In the data rows, 128 means zero.
Here is a table of points, one per row:
c(157, 140, 149, 139, 159, 147, 127, 116, 127, 178, 90, 150, 50, 174, 145, 83, 52, 136, 208,
  117, 166, 72, 131, 130, 147, 94, 135, 114, 128, 71, 126, 113)
c(133, 157, 158, 132, 113, 139, 147, 111, 112, 149, 129, 118, 97, 160, 132, 82, 59, 166, 208,
  1, 163, 108, 115, 143, 145, 135, 148, 140, 131, 96, 114, 107)
c(134, 18, 199, 94, 138, 132, 110, 99, 200, 187, 122, 88, 191, 120, 170, 108, 92, 127, 109,
  168, 131, 99, 96, 112, 191, 202, 112, 136, 127, 184, 104, 167)
c(103, 185, 195, 79, 84, 138, 114, 93, 83, 82, 39, 123, 102, 151, 127, 198, 196, 190, 151,
  128, 126, 133, 75, 146, 178, 190, 171, 68, 84, 108, 240, 111)
c(20, 91, 139, 125, 134, 174, 79, 135, 160, 161, 160, 126, 106, 140, 109, 132, 151, 141, 126,
  119, 58, 150, 159, 82, 34, 112, 136, 174, 68, 138, 154, 124)
c(144, 103, 111, 164, 100, 150, 99, 146, 91, 76, 136, 152, 60, 94, 72, 128, 128, 111, 172,
  159, 161, 192, 136, 156, 142, 207, 118, 175, 92, 193, 172, 96)
c(177, 136, 148, 156, 159, 175, 141, 148, 109, 79, 108, 139, 108, 182, 140, 121, 66, 200, 78,
  5, 134, 98, 125, 169, 174, 132, 136, 160, 128, 65, 116, 136)
c(77, 138, 189, 180, 158, 13, 255, 146, 163, 102, 135, 160, 109, 100, 134, 127, 143, 85, 103,
  103, 125, 143, 20, 177, 155, 91, 96, 172, 163, 75, 143, 143)
c(153, 115, 62, 92, 51, 108, 123, 158, 154, 156, 163, 183, 95, 133, 131, 122, 167, 118, 128,
  115, 131, 132, 42, 134, 98, 146, 99, 46, 152, 89, 137, 167)
c(190, 83, 108, 180, 99, 128, 78, 174, 107, 88, 62, 111, 66, 57, 80, 141, 131, 105, 157,
  166, 156, 209, 147, 159, 138, 91, 143, 169, 126, 185, 60, 96)
c(127, 86, 90, 174, 75, 146, 99, 104, 92, 81, 103, 83, 23, 165, 206, 137, 126, 88, 162,
  176, 156, 145, 141, 107, 103, 170, 64, 164, 148, 189, 185, 202)
c(119, 180, 155, 109, 114, 147, 106, 129, 103, 147, 79, 119, 124, 161, 161, 215, 202, 161, 169,
  160, 141, 159, 77, 151, 160, 41, 137, 113, 88, 118, 30, 108)
c(173, 86, 233, 128, 142, 117, 138, 113, 0, 182, 172, 99, 192, 102, 157, 118, 103, 127, 123,
  156, 81, 113, 116, 113, 17, 150, 120, 151, 162, 165, 126, 154)
c(80, 116, 41, 170, 171, 177, 173, 146, 60, 60, 60, 136, 209, 164, 170, 115, 128, 47, 151,
  160, 87, 127, 123, 79, 119, 165, 150, 150, 132, 167, 144, 147)
c(94, 88, 99, 64, 126, 162, 119, 93, 153, 100, 142, 89, 246, 84, 89, 172, 147, 90, 165,
  112, 240, 52, 191, 144, 121, 91, 81, 133, 185, 108, 169, 141)
c(54, 166, 138, 104, 143, 113, 207, 109, 156, 164, 138, 206, 74, 81, 169, 118, 117, 91, 92,
  53, 112, 97, 222, 164, 140, 92, 97, 92, 121, 224, 91, 182)
c(180, 99, 120, 132, 139, 166, 140, 51, 156, 154, 160, 140, 142, 72, 66, 178, 145, 123, 125,
  118, 116, 119, 146, 101, 112, 116, 134, 153, 55, 142, 155, 87)
c(86, 164, 185, 120, 146, 180, 223, 149, 146, 67, 104, 168, 106, 48, 151, 114, 146, 67, 100,
  102, 100, 125, 242, 147, 140, 170, 101, 121, 151, 0, 77, 194)
c(162, 129, 159, 145, 98, 124, 84, 194, 146, 124, 46, 131, 146, 149, 176, 59, 129, 178, 192,
  64, 138, 123, 139, 147, 154, 41, 156, 128, 131, 150, 81, 116)
c(83, 114, 116, 194, 109, 144, 121, 181, 124, 108, 117, 144, 107, 93, 68, 153, 150, 104, 192,
  190, 180, 35, 145, 170, 149, 113, 136, 161, 107, 194, 92, 115)
c(123, 167, 167, 153, 72, 152, 95, 128, 119, 53, 161, 133, 129, 170, 145, 56, 95, 194, 188,
  39, 135, 100, 125, 152, 155, 119, 145, 126, 122, 151, 135, 127)
c(177, 115, 127, 133, 146, 159, 166, 134, 165, 175, 141, 91, 129, 78, 68, 159, 153, 137, 123,
  126, 135, 135, 153, 117, 106, 119, 128, 160, 55, 138, 172, 73)
c(153, 149, 61, 96, 44, 88, 100, 165, 152, 112, 168, 176, 104, 129, 137, 142, 130, 138, 119,
  124, 118, 147, 89, 136, 105, 150, 147, 89, 163, 107, 134, 183)
c(139, 61, 105, 67, 131, 149, 113, 111, 140, 98, 139, 89, 228, 247, 44, 133, 164, 51, 142,
  89, 226, 255, 185, 126, 109, 77, 109, 134, 180, 115, 138, 133)
c(76, 77, 103, 224, 152, 80, 103, 85, 156, 112, 168, 64, 153, 177, 111, 169, 132, 168, 114,
  154, 94, 158, 207, 106, 87, 160, 155, 44, 122, 91, 129, 143)
c(146, 162, 52, 61, 222, 124, 152, 167, 166, 101, 188, 173, 152, 133, 156, 146, 134, 138, 139,
  129, 113, 137, 47, 141, 89, 149, 127, 89, 150, 99, 107, 135)
c(132, 113, 108, 135, 76, 165, 101, 108, 157, 145, 144, 113, 106, 133, 143, 152, 166, 119, 84,
  131, 95, 121, 184, 27, 173, 137, 130, 129, 224, 139, 149, 24)
c(129, 41, 186, 103, 143, 125, 135, 134, 0, 200, 196, 102, 178, 108, 166, 116, 112, 106, 125,
  151, 119, 117, 122, 74, 215, 137, 109, 118, 126, 149, 128, 159)
c(118, 67, 53, 154, 168, 145, 175, 90, 81, 94, 65, 78, 193, 143, 180, 133, 94, 79, 126,
  150, 128, 128, 100, 125, 99, 152, 134, 152, 147, 169, 142, 152)
c(80, 131, 160, 65, 200, 95, 97, 170, 141, 133, 148, 168, 100, 94, 142, 125, 135, 100, 73,
  103, 194, 109, 62, 85, 178, 130, 162, 23, 157, 128, 138, 137)
c(127, 57, 124, 184, 167, 50, 144, 94, 164, 137, 161, 95, 167, 99, 90, 165, 130, 173, 153,
  138, 106, 166, 185, 163, 116, 138, 104, 88, 69, 112, 167, 70)
c(82, 230, 172, 119, 109, 163, 84, 221, 129, 179, 106, 158, 217, 67, 119, 97, 53, 92, 82,
  175, 107, 80, 111, 86, 164, 150, 46, 114, 105, 176, 138, 124)
c(166, 173, 42, 88, 211, 57, 133, 174, 142, 82, 157, 155, 156, 117, 179, 123, 157, 141, 151,
  125, 93, 133, 123, 130, 103, 128, 117, 98, 144, 73, 146, 143)
c(118, 91, 103, 175, 163, 67, 148, 135, 136, 149, 154, 77, 154, 74, 49, 135, 159, 172, 133,
  130, 117, 167, 181, 133, 117, 162, 119, 76, 52, 94, 135, 59)
c(137, 175, 167, 101, 125, 134, 173, 94, 129, 127, 129, 125, 68, 180, 123, 28, 78, 174, 173,
  234, 172, 88, 136, 122, 147, 118, 173, 126, 126, 82, 120, 116)
c(120, 137, 167, 99, 99, 136, 105, 120, 94, 105, 52, 143, 109, 164, 151, 213, 194, 180, 157,
  155, 141, 140, 91, 145, 150, 74, 126, 92, 89, 114, 52, 111)
c(170, 70, 130, 123, 131, 150, 162, 95, 162, 158, 154, 95, 129, 95, 74, 154, 161, 133, 135,
  131, 116, 124, 164, 92, 130, 125, 146, 156, 68, 133, 161, 110)
c(148, 175, 145, 132, 111, 135, 90, 59, 131, 155, 75, 139, 163, 132, 145, 79, 29, 152, 174,
  104, 158, 152, 132, 166, 139, 76, 155, 136, 130, 58, 99, 115)
c(177, 182, 141, 95, 148, 132, 210, 65, 164, 130, 110, 162, 58, 112, 134, 108, 121, 54, 82,
  49, 76, 186, 208, 128, 132, 81, 119, 67, 157, 232, 61, 193)
c(162, 156, 83, 101, 46, 92, 97, 183, 166, 116, 169, 166, 105, 134, 161, 145, 135, 141, 120,
  131, 120, 153, 109, 151, 112, 143, 142, 95, 155, 112, 167, 199)
c(123, 83, 179, 95, 132, 130, 108, 85, 177, 174, 132, 9, 182, 91, 154, 84, 96, 129, 96,
  166, 127, 105, 79, 120, 183, 179, 80, 143, 131, 182, 100, 173)
c(67, 111, 105, 155, 89, 114, 113, 158, 112, 88, 108, 144, 116, 85, 69, 159, 130, 122, 165,
  179, 173, 31, 154, 177, 132, 112, 153, 181, 106, 198, 75, 97)
c(140, 165, 153, 137, 116, 145, 140, 101, 121, 159, 134, 115, 93, 177, 134, 35, 104, 141, 206,
  17, 159, 64, 103, 141, 138, 141, 149, 124, 123, 105, 111, 106)
c(128, 154, 206, 86, 199, 122, 110, 145, 161, 130, 137, 186, 139, 98, 112, 130, 147, 129, 132,
  119, 83, 116, 40, 117, 10, 124, 137, 49, 187, 155, 144, 161)
c(112, 96, 115, 115, 46, 155, 171, 80, 153, 139, 165, 116, 123, 133, 152, 159, 169, 105, 72,
  133, 69, 107, 155, 197, 160, 134, 117, 144, 213, 146, 158, 0)
c(155, 157, 88, 114, 43, 9, 138, 160, 154, 111, 171, 146, 119, 148, 151, 139, 143, 115, 131,
  132, 115, 133, 78, 123, 96, 137, 141, 134, 136, 79, 132, 171)
c(168, 105, 119, 159, 140, 171, 103, 113, 143, 139, 167, 85, 123, 112, 115, 150, 166, 151, 40,
  124, 175, 122, 168, 50, 104, 104, 126, 133, 63, 149, 158, 121)
c(130, 147, 131, 136, 104, 171, 138, 174, 148, 165, 143, 138, 154, 73, 58, 144, 149, 123, 90,
  125, 103, 134, 169, 92, 95, 112, 180, 154, 38, 135, 170, 83)
c(108, 88, 51, 146, 156, 142, 159, 76, 74, 98, 66, 65, 205, 136, 174, 107, 125, 59, 129,
  151, 122, 132, 100, 138, 110, 158, 152, 148, 130, 171, 148, 161)
c(98, 165, 151, 123, 93, 173, 133, 65, 133, 112, 145, 159, 134, 121, 157, 46, 28, 175, 171,
  213, 155, 226, 105, 143, 156, 69, 155, 112, 122, 65, 115, 107)
c(189, 146, 137, 182, 140, 160, 127, 104, 128, 183, 107, 185, 94, 195, 143, 60, 103, 180, 85,
  152, 124, 78, 140, 195, 161, 89, 165, 147, 135, 98, 106, 146)
These points spread out most along one direction. Take the direction at right angles to it along which they spread out most. Then take the direction at right angles to both along which they spread out most. Go by this last direction. How many in every 100 of the points above lie lower along it than each point below? Round to a whole number. More than half of the points above lie lower than the first one.
c(198, 194, 188, 85, 123, 108, 103, 182, 109, 156, 98, 147, 190, 255, 59, 88, 55, 41, 59,
  167, 72, 188, 98, 92, 157, 174, 35, 113, 71, 182, 104, 99) 82
c(168, 127, 147, 140, 141, 160, 119, 114, 109, 54, 106, 148, 95, 170, 127, 44, 88, 183, 69,
  132, 108, 72, 125, 163, 141, 83, 124, 149, 120, 48, 95, 129) 63
c(126, 176, 161, 98, 88, 150, 137, 128, 97, 82, 97, 112, 103, 161, 134, 216, 178, 203, 164,
  154, 133, 145, 81, 112, 156, 65, 121, 110, 107, 130, 55, 112) 12
c(161, 156, 83, 94, 52, 97, 116, 186, 150, 112, 178, 150, 99, 135, 154, 163, 127, 115, 132,
  123, 134, 141, 102, 132, 88, 163, 135, 112, 156, 55, 126, 181) 14
c(61, 121, 5, 125, 158, 141, 167, 136, 28, 255, 28, 127, 174, 138, 123, 118, 117, 198, 119,
  148, 110, 141, 129, 94, 89, 176, 103, 173, 175, 168, 136, 174) 86
c(90, 92, 102, 95, 186, 164, 115, 133, 137, 126, 158, 38, 53, 126, 72, 166, 140, 103, 78,
  143, 37, 93, 165, 194, 167, 82, 128, 151, 194, 134, 183, 157) 47
c(93, 194, 170, 201, 179, 58, 53, 117, 147, 141, 146, 174, 131, 82, 143, 125, 176, 95, 81,
  97, 150, 101, 91, 65, 166, 131, 130, 164, 175, 97, 123, 166) 63
c(104, 114, 148, 132, 99, 152, 103, 162, 156, 143, 132, 112, 109, 158, 173, 172, 134, 132, 62,
  134, 111, 125, 193, 77, 38, 123, 137, 162, 198, 143, 152, 39) 37
c(162, 176, 24, 95, 213, 27, 128, 159, 156, 106, 146, 156, 151, 134, 163, 122, 155, 140, 136,
  137, 119, 114, 119, 134, 95, 138, 132, 84, 144, 99, 130, 139) 35
c(90, 80, 160, 156, 151, 174, 98, 108, 171, 169, 167, 75, 124, 137, 129, 163, 164, 120, 116,
  127, 103, 141, 162, 156, 58, 146, 138, 165, 97, 125, 136, 123) 41
c(149, 135, 90, 144, 112, 138, 121, 136, 79, 110, 140, 122, 85, 64, 67, 121, 128, 94, 149,
  151, 184, 181, 123, 170, 142, 216, 131, 171, 64, 178, 153, 46) 29
c(113, 160, 159, 159, 184, 24, 72, 117, 160, 100, 141, 185, 118, 102, 130, 150, 130, 116, 77,
  96, 132, 140, 83, 42, 180, 129, 133, 209, 163, 90, 117, 175) 51
